In the data rows, zero lies at 7.5, halfway between 7 and 8.
Some points, one per row:
[9,9,7,6,10,9,10,9,8,9,6,6,8,10,6,6,5,4,6,4,5,5,6]
[9,9,7,6,10,9,10,9,10,9,10,9,8,10,6,6,5,6,6,5,5,5,6]
[9,9,9,7,6,9,10,9,9,9,6,10,8,10,10,10,9,6,6,5,5,5,6]
[9,9,9,10,10,5,6,9,6,9,6,8,8,6,6,10,9,9,10,7,9,9,10]
[5,9,10,9,6,9,6,9,5,5,10,9,8,10,6,10,9,8,6,8,9,9,10]
[9,9,8,9,10,9,6,9,11,9,10,7,8,6,6,10,9,6,6,7,9,5,10]
[5,5,5,6,6,5,10,9,11,9,6,5,3,6,10,6,5,6,6,7,5,5,6]
[9,9,7,7,6,9,10,9,9,9,6,8,8,10,10,6,9,6,6,5,9,5,6]
[5,5,8,9,10,9,10,9,14,9,6,5,8,10,10,6,5,6,6,5,5,9,6]
[5,5,6,6,6,9,10,9,11,9,6,5,8,10,10,6,5,6,6,9,9,5,6]
[5,5,7,11,10,5,10,9,7,9,6,6,8,6,6,6,5,5,6,10,5,5,6]
[5,5,8,7,6,9,6,4,3,5,6,9,8,10,6,6,5,5,6,11,5,9,6]
[5,5,4,3,10,9,6,9,8,9,6,6,3,6,6,6,9,9,10,11,9,5,6]
[5,5,6,5,6,9,6,9,7,9,10,9,8,6,6,6,5,5,6,6,5,9,6]
[5,9,7,5,10,5,6,4,6,5,6,3,8,6,6,6,5,10,10,12,5,9,10]
[9,9,8,8,6,9,6,9,8,9,10,8,8,6,6,10,9,7,6,6,9,9,10]
[9,9,10,9,10,9,10,9,9,9,6,6,3,6,6,10,9,9,6,6,9,5,6]
[5,5,4,6,6,5,6,9,7,5,6,9,8,6,6,10,9,9,10,11,9,9,10]
[9,5,5,9,10,9,10,9,8,9,6,6,8,6,6,6,5,5,6,6,9,5,6]
[5,9,10,9,10,9,10,9,7,5,6,9,8,10,10,6,5,7,6,7,9,9,6]
[5,5,5,8,10,9,6,4,4,9,6,3,3,6,10,6,5,9,6,8,5,9,6]
[5,5,4,8,6,5,6,9,7,9,6,8,8,10,10,6,9,8,6,7,5,5,6]
[9,9,8,6,10,9,10,9,11,9,6,7,8,6,6,6,5,6,6,5,5,5,6]
[5,5,5,6,6,5,10,9,6,5,10,9,8,10,6,10,5,5,6,6,9,5,6]
[9,9,10,7,10,9,10,9,10,9,10,8,8,6,10,10,9,8,6,6,9,9,10]
Then 24 other points, each followed by its number:
[9,9,9,7,6,9,10,9,9,9,6,8,8,6,10,10,9,7,6,5,9,9,6] 0
[9,9,10,9,6,5,10,9,9,9,6,8,8,6,10,6,5,7,6,6,9,5,6] 1
[9,9,9,10,10,9,6,9,7,5,6,9,8,6,10,6,5,6,6,5,9,5,6] 2
[5,9,5,9,6,5,6,4,7,5,10,9,8,6,6,10,5,6,6,7,9,5,6] 3
[5,5,5,7,6,5,6,9,7,5,6,10,8,10,6,10,9,9,10,8,9,9,6] 4
[5,9,8,7,6,9,10,9,11,9,6,5,8,10,10,10,5,7,6,5,9,9,6] 5
[9,9,6,6,6,5,10,9,7,9,10,7,8,6,6,6,5,6,6,5,5,9,6] 6
[9,9,12,12,10,5,6,9,8,9,10,9,8,6,6,6,5,7,6,7,5,5,6] 7
[5,9,7,7,6,9,10,9,7,9,6,6,8,10,10,6,5,3,6,4,5,9,6] 8
[5,5,7,10,10,5,6,4,4,5,6,9,8,10,6,6,9,10,10,10,5,9,10] 9
[5,5,6,7,6,5,6,4,7,5,6,5,8,6,6,6,9,11,10,10,5,9,10] 10
[9,9,7,4,6,5,6,4,5,5,6,7,3,6,6,10,9,10,10,9,9,9,6] 11
[5,9,9,10,10,9,6,9,6,5,6,12,8,10,10,10,9,10,10,9,9,9,10] 12
[9,9,9,7,10,9,10,9,11,9,6,7,8,10,10,10,9,6,6,5,9,9,6] 13
[5,5,6,6,6,5,6,4,7,9,6,3,3,6,6,6,9,7,10,8,5,9,10] 14
[9,9,7,5,6,9,10,9,10,9,10,8,8,10,6,6,5,4,6,5,5,5,6] 15
[9,5,5,6,6,5,6,9,6,5,6,8,8,6,6,10,9,9,10,9,9,9,6] 16
[9,5,7,6,6,9,10,9,7,9,10,8,8,6,6,10,9,6,6,9,9,9,10] 17
[9,5,5,7,10,9,10,9,8,9,6,6,8,6,6,6,5,4,6,8,5,5,6] 18
[9,5,6,5,6,5,6,9,10,9,6,6,8,10,6,6,5,5,6,6,5,5,6] 19
[9,9,8,10,10,9,10,9,8,9,6,5,3,6,6,10,5,7,6,6,9,9,6] 20
[5,9,9,9,10,5,6,4,8,9,6,6,3,6,6,6,9,10,10,12,5,9,10] 21
[5,5,5,3,6,5,6,4,6,9,10,8,8,6,6,6,5,8,10,7,9,9,6] 22
[9,9,10,9,10,9,10,9,9,5,10,9,8,6,6,10,9,9,6,6,9,9,10] 23
Which of these numbered points is nearest to each point below, ignoring the direction in which the first points spread most? Its number follows each.
[9,9,9,8,6,5,6,9,5,5,10,8,8,10,6,10,9,9,10,7,9,5,10] > 16
[9,9,8,7,10,9,6,4,5,9,6,5,8,6,6,6,5,4,6,10,5,5,6] > 18
[9,9,11,12,10,9,10,9,8,9,6,8,8,6,10,6,5,3,6,5,5,5,6] > 2
[5,9,6,5,6,5,6,4,6,5,6,4,8,6,6,6,9,10,10,10,5,9,10] > 10
[5,5,5,4,6,9,6,9,6,9,10,7,8,6,6,6,5,7,10,8,9,9,6] > 22
[5,5,6,14,10,5,6,4,3,9,6,10,8,10,10,6,9,9,6,9,5,9,10] > 9
[5,9,8,7,6,5,6,4,7,5,6,8,8,6,6,6,9,13,10,10,5,9,10] > 10
[5,9,7,7,6,9,10,9,9,9,6,4,3,6,6,6,9,7,6,7,9,5,6] > 14
[5,9,8,8,6,5,6,9,7,5,10,11,8,6,6,10,9,7,6,6,9,5,6] > 3
[5,5,2,4,6,5,6,9,8,9,10,8,8,6,6,6,5,8,6,8,9,9,6] > 22
[9,9,7,7,10,9,10,9,8,9,6,6,8,10,10,6,5,4,6,5,9,5,6] > 8
[5,9,6,5,6,5,6,4,6,5,6,7,8,6,6,6,9,11,10,9,5,9,10] > 10
[9,9,10,10,10,5,10,9,9,9,6,8,8,6,10,6,5,6,6,6,9,5,6] > 1
[5,5,7,5,10,5,6,9,5,5,10,7,8,10,10,10,9,9,10,9,9,9,10] > 13
